One turn moves each row of this set onto another row. After a few examples, where does it send each row asked below?
gute: [  8  10  -5  27   4 -10 -26  15 -17  24 -27   6]
Fome: [-19  -2  -9  15  -4  -2 -29  18 -16   7   2  16]
mefer: [  5  -3  10 -11 -18 -11 -15   4  30 -20  -9   5]
vofim: [ -8  20   8  24 -23 -14  -5  18 -14   2 -10 -16]
tuvu: [ 20   8 -14 -18   4  -9   5   9 -35  18  -6  -5]
gome: [  4 -14 -18  11 -13   4 -21  25 -25  17 -15  10]
reze: [ 30  13  10 -13  -7  -4  19 -13  16  14  -3 -11]
mavi: [ 16 -10 -26 -13   9   7  11  -6   7   7   8 -24]
rele: [  9   6   9  17 -15 -18 -32  17  13  -2 -25   9]
nuza: [  8 -19  -9  25  -3 -13 -11  20 -19  18 -28  12]
gupo: [ 21 -15   9  30  -8   3 -29  12  -2  -2 -19  16]
Togu: [ 11  11   9  16  -3  -2  -5  -5  35 -17 -10  20]
dozo: [ 28   6   0  -2   2  -5   7 -18  27  -6  13  -6]
zamuk: [  3  -5  -1 -28  -1   1  11 -16  18 -15   3  -4]
nivo: [ -7  22   2  14  18   0  25  13 -14   9   7  -5]
tipop: [  1   4  30 -13 -13  -7  20   8  -6 -14  -2  -1]
per: [ 18   5 -15  -9   5  -1   7 -15  17 -25   8 -13]
desuz: [ 20  -5  14  20 -11   2 -10  -7  23 -17   2  21]
met: [ 19   1  -2   7  -7   1  -4   4  32 -29  -9  12]
tane: [ -3   8  19  -6  11   0  30   7 -10  -4   6   1]
dupil: [  5   8 -21  11  20   2   0  -5 -27  29 -14  -3]
sadag: [ 25   1 -21 -12   6  -6  11  -5   4  15  12 -25]
mog: [  8 -14   5  23 -17   2 -24  14  -3  -5 -11  30]
Mevez: [  2  -5 -20 -12   2 -10  -8   7 -33  26  -9 -12]
daleb: [ 12  -7 -29  -3   0  -2   0  15 -20  30   0 -17]
Toko: [ 17  19  -6  -9   2  -5   8 -17  29 -13   4 -11]
Tep: [ 22  18 -11 -26   7   3  11  13  -6  23  -1 -10]
Zev: [ 13  11 -23 -19   5  -9   5 -12  -5  10   4 -25]
vagap: [ 26 -12  16  14  -5  -5 -17   3  30 -16  -7   9]
Resuk: [  2   0  -6   5  11 -13 -13  27 -33  15  -7  20]
Dipi: [ 11 -16 -13  23  -4   9 -20  12 -26  18 -18   3]
fos: [ -4   8  24   1 -30 -15  -1  13  -9 -10  -9 -10]
dunak: [-14  -5  10  26 -16  -6 -21 -11   6  -3  -2  18]
Bipar: [  0  -5  11  22  -5  -5 -17  12   4   1 -23  34]
Fer: [ -2  10 -20 -10   7   3 -13  29 -24  21   4   2]
buni: [ 13  -9   4  22 -10  -6 -14  20  12  -8 -28  24]
lumov: [ 14  13  -3   0 -20 -10  14 -21  25  -8  -1  -6]
regu: [  9 -14 -32   2   4  11   0   3 -24  22  -5 -16]
filag: [ 25 -11  -3  -7   3   1   2  -5  32 -11   9 -10]
vozur: [  3   1 -19 -16  17   9  17 -18 -12  13   1  -4]
kef: [-10  -2  -1  27  -1 -17 -19  19  -1  -2  -6  30]
Delav: [ 10 -16 -23   7   8 -14  -2   2 -31  23 -13  -9]
gedev: [ 22  15 -13 -23 -11  -5  20 -15  -6   5  -2 -18]
butep: [-11  25  -2  30   0  -7   5  15 -15  11  -1 -13]
sisa: [ 12   2  20  11 -19  -8   2 -27  21   2  -5   6]
bom: [ -4   5   2  25 -18 -15  -1  -6  28 -12  -2  16]
Peba: [ -4 -13  -4   9  -4  -8 -19  17 -29  19 -24  17]
Zuf: [ 15  -5 -27  -9  13  -6   8 -15 -14   1   7 -22]

gupo turns into Dipi
Mevez turns into Zev
reze turns into sisa
Now these:
bom turns into kef
rele turns into gute
met turns into buni
nivo turns into tane
sadag turns into dozo

